Each named move below is a turn or a mirror, shown by a few rows before and after it. Which moves, in which order, take the first row of each later pair to the second? The first pair is answered.
move firer:
 243   83  -96  120 -351  163  213   84   10  -45 |->  231   97  -66  110 -326  232  115   36 -107 -124
  18 -252  -22  123  311 -211  -68  -94  142  -18 |->   -2 -260   96   99  284 -149 -139 -172   76  -99
  63   56  -53  171  167  279  332  -95  -61 -236 |->   84   80 -140  214  147  110  449  -38   93  -14
-141  171  267 -188 -381   35 -334  164 -187 -242 |->  -51  164  -51 -102 -418 -289  -43  331  130  230
move vebo:
-113  -76   84  -71  -75  207 -244 -168 -471 -558 |-> -161   95  199 -116 -295  237 -374  -69 -326 -498
  13 -316  237 -117  154  -35 -534   62   27    0 |->  129  -82  414   66 -104  176 -314   28  317  -39
 -35 -125  199 -257  118 -482 -307  472   45  267 |->  238  162  474   86 -242 -233   54  316  446  254
 171 -297   67  410 -467  345   68  -39  104   23 |->  165 -523 -156  363  -60  172  159 -162 -182  -52
move zede:
  66 -647 -275  288  551 -266   52  -28   71  122 |->   58 -520 -188   -4  368 -457 -232  213  369  347
 143  214 -265  105 -244 -195  446   53  156  192 |->  145  288 -219    8 -260 -191  387   76  176  247
 23 -63 -57 194 202 -36 -65 144 291 111 |->  -67  103   44  -57   64 -103 -195  238  292  159
 222  214  200 -189   40 -155   16  -32  500 -124 |->  120  388  179 -358  -29 -124    0  -69  298 -233

(2 to 3 moves a pair)
-123  -85   67   82 -149  -59 -273  399  176  165 |->   32  124  167  189 -265   69   51  298  351   45
vebo then zede
 209    4  207 -199  279 -454  402   79  263  323 |->  163 -129  520 -103  425   17  124 -194 -135 -320
firer then zede
  33   92 -215  -88   53 -149  450  -59 -182  -28 |->  -97  169  -54 -191 -266 -191   26  211  159  262
zede then vebo then vebo
-217  431   80 -219 -330  139  -40   75 -217 -212 |->  101  128  -50  312  -59  194  488 -166 -162 -292
vebo then zede
 -53  366  281 -296 -215  254 -265  143  234   17 |->    9  -64 -133 -189  527   96  170 -146 -298 -282
vebo then vebo
 148  187 -190  244 -502  -49   78   68  209  299 |->    2  290   61   63 -543  240 -210  -28 -106 -178
zede then firer
 -45 -104  169  137 -106  547 -179  -64 -178 -320 |->  106 -252 -107  404  -80  169  209   35  303  302
zede then firer
-354 -129 -558 -180  187 -231 -589  293  232  319 |-> -394 -163 -689   46  293  109 -235  -69 -486 -218
zede then zede then zede
 452  124  373 -231  166 -224  654   49   42   19 |->  304  286  480 -342 -153 -191  351  235  252  202
vebo then vebo then vebo
  73  -35  -69  210 -382  125    7  214  170  301 |->   97 -138  213  153 -145  344  -99   -6 -143 -266
vebo then zede then firer
  43   36 -304  358 -280  -41  296   14  192  246 |->  172 -242   86  527 -115  187 -117  -73  324  -19
firer then zede then zede
-294   60  -38  105 -357  203 -494  322 -388  -73 |->  -78 -276 -362  633  -72  -21   35  218  -82  276
zede then zede then firer
  92   84  236  312 -474  437 -305  102  462  140 |->   32 -590 -317  126  459 -155 -332   23  -62  140
vebo then vebo then zede
-274   17   53  301 -547  375   38 -158 -162  -49 |-> -419 -288 -208   94 -180  164 -119 -174 -532  -69
vebo then vebo
-189  -76  175 -271  -98   89 -286  127  211  -49 |->  -72  194  172 -122 -253  171  207  -26  170 -196
firer then zede then vebo
-144 -155 -136 -113  259 -268 -122  132   38  194 |->  -20 -112 -154  116  358 -138  274  -83   36   93
vebo then vebo then vebo
 114   89 -217 -108   40 -415   93  143  325  418 |->  114  220  -85  -73 -139 -254  127  127  474  401
firer then vebo then firer
-151 -277 -596  360  308  122   92  407 -246   69 |->  -56 -436 -480  448  396  140  -39  406  -90  111
firer then zede
-143   69 -132 -129   50  155 -161  -15 -414 -263 |-> -180  -74 -128  -58  -35  125 -435  176 -280  -95
zede then vebo
-191   50    9 -358    9  -69 -236   46 -354 -159 |->   33 -290 -240  111  293 -169  228 -139 -143  118
zede then zede then firer
  -1  -36   76   39  236  144   64 -387 -347 -277 |-> -138 -175   12   11  237   88 -243 -241 -366 -208
vebo then zede
-181  -84   80 -368   -4    6 -430  125 -173  -60 |-> -137  165  268 -182 -318  236 -267   79 -110 -155
zede then vebo
 115   91  265  438 -476  494 -113   82  320   67 |->  269 -399  292  516  202  421  -83 -169  139 -219
vebo then zede then firer
 366  294   66 -414  121   39  360 -290  -87 -361 |->  470  153  -45 -226  242  -61  480 -298  129 -191
zede then firer
 167  -49 -157  513  -87  421   90  -63   -6 -267 |->  227 -103  -31  329  -98  225 -227  118  444  -31
zede then firer then zede
-129 -385 -193   21  281  -23  -97  247  271  394 |-> -400  250  -44 -342 -248  272 -162  295  -29   52
vebo then zede then zede
-187  -59 -396  221  177 -120  120  -55 -207  189 |-> -229  -82 -121  143  220  137 -248 -112 -331 -209
zede then firer
 -97   10  347  165 -161  370 -228  -96  -59 -240 |-> -158  211   16    5 -391  -47   -8  207  264  339
firer then zede
-306   35 -376   24 -235  146  395  -55 -553 -286 |-> -371  -25 -180   95 -624  142 -216  367   31  119
zede then vebo then vebo
-165  484  -84 -289 -114  -94  490  -19 -115  -30 |-> -271  -61 -369 -276  282 -340  167   80 -267  147
zede then zede then vebo
 -45  221   21 -674  403 -223  214 -240 -299 -368 |-> -172  336   61 -559  149   21  107 -271 -492 -506
vebo then zede
  13   59  -59  220 -103  -27  226  105  126  128 |->  64 -85 146 315  12 106  12  29 219 -40
firer then zede then zede
 291  -24  107   47 -106 -141   12   65  492  -20 |->  103  102   60 -321  -38 -271 -130  139  299  -37
vebo then zede then zede
 111 -243 -114  229   99 -121  375 -178  -66   -9 |->    0 -362 -136   30   73 -336   29   30  172  217
zede then vebo
 394   74  520  292 -191  380   42 -122  369  -33 |->  491 -407  241  185  500  -67   36 -112  364  140
vebo then zede
-178   71  -91 -175 -231 -221 -153  263 -133  215 |->  -54 -259  -92  201   23   58   50  -80 -416 -144
firer then zede then zede
  90  144  296 -158  -76  -72 -211  158  476  180 |-> -116  401  215 -299 -115  170  -91 -106 -246 -337
zede then zede
 -19 -120 -273   17   89 -214   34  234  167  368 |-> -221   52   38 -220   13  127 -342  100 -251 -122
zede then firer
-382 -141    4   -6  -78  296 -387  112 -591 -374 |-> -158  -83  139  450 -304  576  -96   44 -273 -410
vebo then zede
 116  -87 -261 -231  618 -633  312 -157 -129  174 |->  228 -404   87 -119  765 -461  -53 -226   86   33
firer then zede then zede
-120  -32 -274  265 -151  133  206  -28 -313    8 |->   43 -337 -137  471   35  157   15  -19    6   88
zede then firer then zede
 -64 -378 -310  454 -106   19  -78   97  -61  363 |->  -73 -393  -42  317 -128   94 -454  141   46  275
firer then zede then zede
 -64 -133   59 -250  143  -10 -159    7 -138    0 |->   56 -109   31  -90  235   37  158 -186 -148 -141
vebo then vebo then vebo
-153   55  582 -639  195 -132 -437   71  129  -60 |-> -300  299  190 -595  156  -24   72 -184 -586 -296
firer then zede then zede
-271  -38  -74 -108 -238 -245 -594  411   59  395 |-> -430  108 -245 -191 -332 -235 -398  454 -189  288
zede then firer
 175   19  336 -220   40 -133 -434  165  370   49 |->  180  374  401 -292 -106   69  -60   13  211 -178
vebo then zede then zede
 347  191   45  193 -477  255  782  -89   77  143 |->  152 -280 -462  -44  169 -216  705  -88 -380  272
firer then vebo then firer
 -43  -32 -309  184  226  270  440 -327 -351 -314 |->   46 -396 -272  102  357 -215    0   29  431  356
zede then zede then vebo
  13 -105 -355  115  268 -240  434 -133   84  219 |->   92  144 -108  254  -66 -107  442  -66  369  237
vebo then vebo then vebo
  79  168  349 -137  -97  129  -33    1  253 -151 |->   45  154  269  -17  -82  239  103 -119   25 -296
zede then zede
 199  -96  474  336 -233  669 -242 -265  128 -497 |->   -9 -140  381   16 -354  562 -746   16   61 -352
vebo then vebo then vebo
  45  411 -160 -479   87 -266  258 -216 -463 -482 |->  -83  271 -371 -573  -51 -616    2  108 -303   21
firer then zede then vebo
  34   38 -235  175 -195  -26  382   61  144  306 |->  -99  257 -189  -71 -351  -73  227  138   55  242
zede then zede
-396   -1  -77  179 -531  339 -345 -142 -251  176 |-> -226 -192 -249  363  -93  283  136 -427 -481   -9
vebo then vebo
  -4  276 -199  331 -403  246  552   24  -13  150 |->  223  -43    6  572 -182  337  353   60  345  217
firer then zede then zede
-246    6  205 -331  -87  109 -221 -222 -423 -509 |-> -189  354 -139 -373 -508 -313  316   71   26  222
vebo then firer then zede
  60 -145   -6 -581  462 -339 -396  309  201  160 |->  438  377  265 -109   98  241  605 -229  290 -326
zede then vebo then vebo
 266  -18  413   84  -27  176 -110  -55  437  -15 |->   58  346  349 -341 -288  104 -145    0  258  -39
zede then firer then zede
  63  -44   50 -133   73  233  202 -314 -170 -448 |->  127 -495  -34 -127  331 -132 -118  -31  211   -5
zede then zede then vebo
 189    0  255 -131  334  111  218 -204   89 -182 |->  147   91  318 -297  258   81   47 -118  147 -213
firer then zede then firer
-388 -375  -13   -5  389 -153  133 -352 -327   27 |-> -362 -534  106   22  433 -111    2 -336 -157   44
zede then firer
 106 -510 -183  302  247  -27  283  -44  297  373 |->  137 -221  -21   91   50  -95  216   38  568  531
zede then vebo
-307  165  150 -213 -348   51 -326  184 -210 -232 |-> -238  138 -258   22 -317  -19  272   53 -458 -191
firer then zede then zede
-239 -285  166  -36  204  280  112 -280 -111 -143 |-> -317 -176  278 -200  135  301 -118 -152  -32 -130
firer then zede then firer
  67   69  620 -123 -182  289 -206 -218  -91 -357 |->  -21 -162  388 -194  136  120 -213 -246 -414 -384
vebo then vebo
-143 -476  -71  223  328 -111  154  164 -171  238 |-> -126 -223  171  165  -96  -92  -17  377  283  460
zede then vebo
 103 -415 -101  502   14   86   -5  -80  101  101 |->  149 -347  -37  456  -25  -20   18    3  350  225
zede then vebo
-188  293  -38  115 -436  115 -132  342 -190    8 |-> -175  -82 -272  357  -41  113    3  152 -449  -89
zede then zede then vebo
-163  -41  -85 -294  -14 -221 -188  145   34   98 |->   96   65   15   60   26  -29  401 -134  149    1
vebo then vebo
264 -75  33 437 -76 131 190 -14 338  77 |->  274 -167 -134  294  207  -78  370  -86  179   43
zede then vebo
-319   99  -35 -333  129   -3 -430   92 -384   18 |-> -178  429  212   63 -247  446  -50  -72 -209 -195
vebo then zede
 -95 -408 -347  146 -218  216   43  -54 -523  139 |->    3 -540 -270  293  -83  243  -36 -122 -365  113
zede then firer
 281  -78  -28  -98  481  -99  460 -244  135 -183 |->  140  263   97 -612  176 -277  110   34  289  -17
zede then zede then zede
  98 -132   27 -286  131  -44   98 -136 -352 -336 |->  266 -345 -121   -1  213 -192  296 -111  -64    4
zede then firer
-101 -136 -485  -23  180 -158  321  213 -202   -2 |->  -37 -183 -415 -122  183 -297  180  308   93  227
zede then zede
-294  458  -66 -382 -398  -15   78   82 -323    2 |-> -179  -77 -278  168   16  115  342 -187 -591 -156
zede then vebo then zede
-201  244   97 -296 -174  221 -259  -19 -320 -391 |-> -218  -42    5 -132   11  257 -350  -31 -438 -411
zede then vebo
-325   81   79 -263  -78  185 -579  166 -169 -179 |->   12 -480  -42  425  319  227 -203  -86   -2 -166
zede then zede then zede
 229  129 -243  -78   86    4  392 -205  382   35 |->  104  173   62 -287   46  295    4 -204  122 -429
zede then firer
 108  266 -181 -246  269 -195  560 -181 -179  -91 |->  -68   42 -314 -501  291 -466   29   97 -155  201
zede then vebo
 -11   51   98   85  135  213  173 -236 -233 -176 |-> -158  114  158   38  -65  275 -139 -117 -289 -101
vebo then vebo then zede
